[[ 50 -79 -29 -22  29]
 [ 47 -62   8  53 -18]
 [  7   6  -1  -7  -8]
 [ 12 -27  21 -10 -56]
 [ 55  -2 -61 -42  26]
 [  9  -5   8   6  -1]]
|
[[ -1   6   8  -5   9]
 [ 26 -42 -61  -2  55]
 [-56 -10  21 -27  12]
 [ -8  -7  -1   6   7]
 [-18  53   8 -62  47]
 [ 29 -22 -29 -79  50]]

[[ -8 -14 -22]
 [-28  78  -6]
 [ 21 -82 -14]
 [-37  78  -6]
 [ 21 -82 -14]
 [ 21 -82  -6]
 [  1 -37 -22]
 [ 21 -14  33]
 [ 40 -37  40]]
|
[[ 40 -37  40]
 [ 33 -14  21]
 [-22 -37   1]
 [ -6 -82  21]
 [-14 -82  21]
 [ -6  78 -37]
 [-14 -82  21]
 [ -6  78 -28]
 [-22 -14  -8]]

[[ 47  23  20  28  31]
 [ 47 -46  14   0   0]
 [ 47  73 -37   4 -54]
 [ 47  45  17   0   0]
 [ 47  46  13   0 -16]
 [ 47   2   0 -10 -20]
 [ 47  33 -47 -22 -31]
 [ 47 -48  -1   0  -9]
 [ 47 -19  50   3  -7]]
|
[[ -7   3  50 -19  47]
 [ -9   0  -1 -48  47]
 [-31 -22 -47  33  47]
 [-20 -10   0   2  47]
 [-16   0  13  46  47]
 [  0   0  17  45  47]
 [-54   4 -37  73  47]
 [  0   0  14 -46  47]
 [ 31  28  20  23  47]]

[[-18 -60 -53  16  -7  86 -52]
 [-20 -73 -66  29  43  76 -18]
 [-35 -24 -14  64  90  56  73]
 [-33 -46 -34  57  88  58  55]]
|
[[ 55  58  88  57 -34 -46 -33]
 [ 73  56  90  64 -14 -24 -35]
 [-18  76  43  29 -66 -73 -20]
 [-52  86  -7  16 -53 -60 -18]]

[[ 21   6   1]
 [-14  23 -13]
 [ 26 -29  -8]
 [ -2  23   6]
 [ -2   6  19]
 [  9   6 -13]
 [ -2 -29   1]
 [ -2 -98   1]]
|
[[  1 -98  -2]
 [  1 -29  -2]
 [-13   6   9]
 [ 19   6  -2]
 [  6  23  -2]
 [ -8 -29  26]
 [-13  23 -14]
 [  1   6  21]]

[[-10 -24  57  13  44 -21 -55 -16]
 [ 33 -21  66  11  37  -9 -70 -38]
 [ 17 -14  56  18  55 -10 -60 -40]
 [ 44  -8  61   1  32 -25 -82 -34]
 [  1 -11  53  -8  39 -20  -5  -5]
 [  2  -7  55  -3  40 -16  -9  -3]]
|
[[ -3  -9 -16  40  -3  55  -7   2]
 [ -5  -5 -20  39  -8  53 -11   1]
 [-34 -82 -25  32   1  61  -8  44]
 [-40 -60 -10  55  18  56 -14  17]
 [-38 -70  -9  37  11  66 -21  33]
 [-16 -55 -21  44  13  57 -24 -10]]
